Each row is where one point has got to under a steady rotation. How many ticks took it there?
The counts run from 0 to 908.
[  0 -23  -7  -9  -8  -1  -5 -14 -12   3  10 -15 -16  21  -4  -9 -13  15
 -11 -10   8 -23  13  17   1  11  -8 -24   7 -17  29   5  21  10   2 -16
  14   7  -8  10 -12 -10  -5 -13 -15  -3 -15  14   0   8 -23   2  16  -6
 -14   4  -6 -12   9  18  -4   9  -8 -20   2] => 826
[  4  18  25  -7  -4   4  14  15  18 -12 -11   7   6  -7   9  22   7  -2
   8  -2   1  23   6  24   9  -6   5   2  22  12  -7  -4 -23  -7  10  27
 -11   1   6  10  -6  16  -1   8 -13   7  10 -22   9   2   6 -10 -15  -7
   8  39  -7   5  12 -11   3 -12   1  13   6] => 357
[  6 -18  21 -24 -12   1  18 -21  10  -8  -4  -8  23  -3   6  14   1  20
  -2  -2   5  -5   6  18  -5  -9  -1  12  36 -21   7   4 -17  14   3  -4
   9   0 -14  -3  -7  -3   4   2  -1  -1  -5 -12  -4  22  -9   6  -8   0
   8  25 -21   0  16   7  11  -5   0  13  16] => 142
[ -1  15   5  -2 -11 -26  15  -8  -5 -17  16  28   3  -2  -4  24  -6   3
   2   3  24  -6  12  -2   1   4 -15 -12 -17  32   1  -1   0 -23  15   9
 -23 -10  10 -13  16  -4  -6  -6  -5  -8  -2  10   6  -1  14  12  -7 -19
   5 -12  -3  12  16  -1 -28   5  -7  -3   3] => 50
[  5  -1   7 -21  -8  16 -14   5 -17  -6   0 -10   1   2 -16  -1  -5  -6
 -15  -1 -11   8   3  29   0 -10   0 -17  14 -25  16 -15  11  20  15  11
  24  12  -6   9 -22   3  -7  22  -4   3  16 -15  12  -4 -13 -12  -6  -9
  11  27  -9  11   8  -5 -15  -5  -5  -1  -3] => 137
[-16 -11  -8   2 -13 -18  12  -7 -27  -7  13 -12 -13  21 -14  -7  -2  -4
  -5  -1   8 -11  12  12   0  20  -5 -25  -9  14   3  -1   7   0  19   1
  14   9  19 -14   5  -9 -35  -3  13 -26   3  10   7  -8   9   0  -8 -24
   2  -6   3   1  14   3 -13   7  16 -23   1] => 444
[  4  31 -11  25  17  -6 -13   7  -2  -6  16  25   9  -7  -1   3   2  -1
   3  -3   5   2   1   6   0 -14  14  -7 -29  18  -6 -18  12 -16  -6  30
 -26   6  -1  -8   9   3  10  11  -2   9  -1   3  -4 -18  17   9   3   9
  13  -4  -4   5 -20  -3 -15  -1 -11  -2  -5] => 747
[-11  -2 -21  35  10 -17  -3 -12  -7   0  24  16  -9   1  10  -5   7   6
   6  -7   7 -24   3 -10   2  15   5   0 -24  17  -1  10   9 -17 -11  -4
 -12  -9  -2  -9  19 -12  -8 -21   2  -4 -20  19 -12  -2   7  15   9   4
 -10 -25   2 -16  -9  13   2  14   3 -10   2] => 61
[ -6 -19  12 -20 -30 -13  21  -2 -13   0 -12 -16  -6   9   0   9  -8  -7
 -10   7  -4   2 -13 -20   2  17 -26   1  13  12   4   0  -5  12   7 -17
  28   0   7  -2  -8 -16 -28   1   3  -8   3   0   6  17  -1  -9 -13 -18
 -11 -10   3   9  17 -15  -3   1  24  -6   8] => 820
[ -7 -20  11  -4 -12 -12  18 -15  -1  -6  13  -8  -2  21 -16  17  20  20
   0 -18  19  -4  18  24  -7  -1   0 -28   4  -7  12  13  11  -1  16  -5
   9   7   3  -1 -14 -15 -18   0   7 -19  -7  13   6  13   1 -10  -1 -17
  14   4   0  -9  15  18  -6   5   3   3  -4] => 625
[ -7  -7   4   5  -2 -11  12 -14   3  -9  31  26 -23  -8  -6  14   3   6
  15  -2  20 -19  16   1  -1  15  -6 -12 -11  12   1  22   0 -23   9 -10
 -18 -19  -4   5  10  -7 -10 -35 -15  -4 -12  13   7   1  -5   6   5 -10
  -9  -7   2  -8  20  15 -18   7  -7   2 -10] => 230
[-10  11  20  12   0   4  13  12   9 -11   2  24  -8 -24  11  10  10 -16
  12  -2 -10  18  -2   4  14  -2   6  15  12  27 -14  -3 -27 -14   2  27
  -8  -7  -2   7   6   6 -15  -2  -5  10   4 -22   8  -4  11  -9 -22  -5
  -3  25   7   2  12 -15  -2  -5  13  14   4] => 729
[  3  -9   7 -24 -17  16 -15   8 -21   1  -3 -16 -20   8 -16  -9 -18 -12
 -12   6 -14   7   4  17   6  10 -13 -19  16 -15  16 -10  12  19  11   0
  25   8   2  17 -17   4 -15   7 -12   2  14  -9  15  -4 -22 -12  -4 -10
 -12  19   1   7  13  -7 -19  -3  -2 -13  -3] => 666
[  1  20   1  16  22  21 -17  14   7   1  -9  13   8 -26   0  -9   8 -16
   7   6 -17  17 -15  -9  -3 -19  19  27  -1 -10 -20 -12 -12  -2 -13  12
  -7  -2  -7   2   3  13  10  13   7  11  16 -18   0 -10  11  -1 -10  12
  11  13   8   4 -19 -11   4  -5   2  17  -6] => 901
[ -6   6 -11  26  20   9  -5  16  10  11  -7   8 -18 -13   8 -17  14 -19
  17   6  -6   6  -9 -25   2   6  14  19 -10  14 -27  10 -16 -11 -18  -2
  -7 -13  10   5  12  10  -2 -14   3   4   5   1  -1 -13  10  -7  -2  10
  -7 -13  26 -12 -17  -4  12   0   6   6 -17] => 393
[-13 -12   7   3  -6   8  -3  -4 -16   5  13   6 -17 -10 -28   5  19 -19
  -3  -4 -11  13 -19  -9  -5  -2 -12  -9  -9  -1   6  -3  12   5  12   0
  30   4  -1   5 -11 -18 -30  10   7  -1   7   0  16   2   6 -14 -17 -14
   3 -17  21   6   4  -6 -22   2  17   8 -17] => 620
[  4  -5  25 -18  -4  21   2   8  15  -4  -7  12 -14 -26  -1  11  -3 -18
  16  11  -4   7   1  -4   2  -1  -5  18  26 -10  -1  11 -21   1   2  -8
   0 -20  -8  24  -4  10   4 -14 -22  19  11 -17  14   4 -15  -6 -12   1
 -11  24   5   0  17  -6  -7  -1  -6  18  -4] => 889
[  1 -19 -17   1   9  16 -22   1 -12   7   0 -23 -12  13  -5 -32  -2   4
 -11  -4 -12 -10   3  16   0   5  10  -8   7 -28  16  -2  20  19 -11 -11
  22  10 -13   9 -13  -3   6   1   1   1  -9   2  -5  -4 -22  -2  15  14
 -10   6  -2 -15  -9  13  11   4  -5 -16  -8] => 126
[ 12  25   0  10  12   2  -8  13  22   6 -15  18  17 -20  19   3   0   0
   4   7  -5   9 -17 -27   0 -13   2  33  -5  13 -13  -9 -13  -7 -25   5
 -21 -10  -8   3   8   9  25   5  -6  17  -5  -8 -10   4   9   6   3  25
  -3 -10   0   3 -20 -13  14   0  -4  13   6] => 370
[  4  -3   8   0  -2   4   9   5  27  -2  -5   7 -10   1  28   4  -5   9
  12   1   7  -7  18   6  10  17   2   9  18  12   2  15 -18 -11 -12  -6
 -24 -15  -5  18  10  15  16 -24 -26  10 -10   0  -1   8 -12   0   9  12
 -22  22  -7 -14   7   2  14  -4 -14   1   8] => 717
[ -1   6 -20  18  11 -14  -9 -14 -21   2  19   0  11   5 -12 -10   2   6
 -14  -1   0 -11 -13 -12 -12  -9   4  -6 -31  -4   2 -16  18   3  -2   3
  11  11   0 -25   3 -21  -5  11  24  -8  -7   7 -11  -5  13  12   5  -1
  10 -34   1   8 -17   4 -10   9   8 -11  -3] => 262
[ -9 -20   2  14  11  -5  16 -18   9   0  23   0  -5  12  -8   4  28  18
  13 -19  22 -14  17  10  -8   4  14 -14  -2  -6  -1  29   3  -8   3 -17
  -5  -4   1  -1   2 -11 -13 -16  12 -15 -13  20   1   7  -1  -2   4  -6
   8  -6   5 -22   7  27  10   9   2   6 -14] => 783
[  7  17 -17  23  18 -12 -14  -6   0   1  25  23   7  -6  -1   4   2  13
   4  -2  11 -15  -3 -15  -8  -7   1  -5 -35   9   1  -3  16 -15 -11   2
 -19  -2  -8 -11  12  -8  16  -4   4   4 -16  16  -9  -8   6  20  15  11
   6 -30  -1  -3 -21   8 -14   9  -9  -3  -7] => 589
[ -4  -6   5  23  14   2   0   2  18  17   2  -1  -5   6  -3  12  39   8
   1 -23  -4  11 -16 -14  -4  -7  -5  -4 -14   4   2  10  13  -5 -15  -3
   8   1  -9  12 -14 -18  -2   3   6  11 -12  15  -5  14   7 -15   9  15
  -4 -22  20 -16 -19   4  17   3  11  16 -16] => 787
[ -6  11 -20  29  12 -23   4 -10  -6  -3  15  14  14  -2   6   1   8  11
   1  -4   9 -16  -2 -12   0  -2   8   8 -32  19 -11  -4   3 -14  -7  10
 -19  -2   4 -26  20  -8   0  -3  17  -8 -11  12 -13  -4  21  21   2   6
   6 -32   0  -2 -14  11   1   9   4  -7   3] => 591
[  2   7  13 -16 -11  -8  20  12  13  -8 -14   2  -8   5  17   8 -18  -1
  14   9  15   2  21   8  13  20  -3   2  19  27 -11   8 -25 -11   7   5
 -25 -11  15   8  12  24   3 -15 -23  -3   7  -4   9  -3  -8  -2  -4  -9
 -10  26  -5   2  21  -7  -2  -9  -8  -2   9] => 7
[  5   8  13   4  12  -4  10 -11  25 -10  17  27   8 -12   6  25  11  20
  19 -10  22  -4  16  17  -2  -9   8   4   4   1  -2  14 -11 -22   1   7
 -29 -13 -13   6   3   4  14 -16 -15   7 -12   5   1   7  -1   5   4   5
   9  13 -11  -9  10  13   0   4 -18  22   0] => 738
[  9   5  15 -11  16  15   7  -3  28   3  -2  20   5 -20 -17  19  15  -6
  20   7  15   9  -5 -22 -15 -16   5  10  -1 -13 -17  17 -12 -14   3 -17
 -13 -18  -3  15   2   5  14  -8  -4   7   7   0   4   7   0  -6   3   6
  15  -6  12   2   1   6  -5   5  -7  38 -19] => 33
[  0  22   1  29  19  -7   0  11   6  -8   8  16  16  -5  13   4  16   6
   6 -11   2  10   8  24   5  -9  22   1  -7  20 -11  -9 -11 -13  -2  39
 -26   8   4  -7   7  15   5   9  -2   5  -2  -7  -7 -19  20   0  -4  10
  12  18  -5  -6 -14   0   5  -6  -3   5   7] => 197
[-19  -4   1  29   6 -14  18  -6  -8  -5  17   5   0  -2  -5   6  33  -2
   8 -13   2   3   0   7  -3   3  14  -1 -10  18 -13   4  -8 -10   6  18
   4   6  11 -16   9 -10 -32   2  21 -13   1   1   1  -4  29  -4 -22  -9
  12  -5  11  -8  -1   0   1  -3  22   7  -4] => 243
[ 10  26   8  -1   3  11 -16  17   2   0 -14  12  12 -21   9   2 -12 -16
  -6  11 -19  21 -22 -11   3 -17  -3  19   3   2  -6 -26 -10   6  -9  22
  -4   2  -5   1  -4   8  11  25  -6  19  12 -20   3  -6   8  -2 -13  10
   1  13  -3  19 -11 -23  -3  -8   1   9   8] => 529
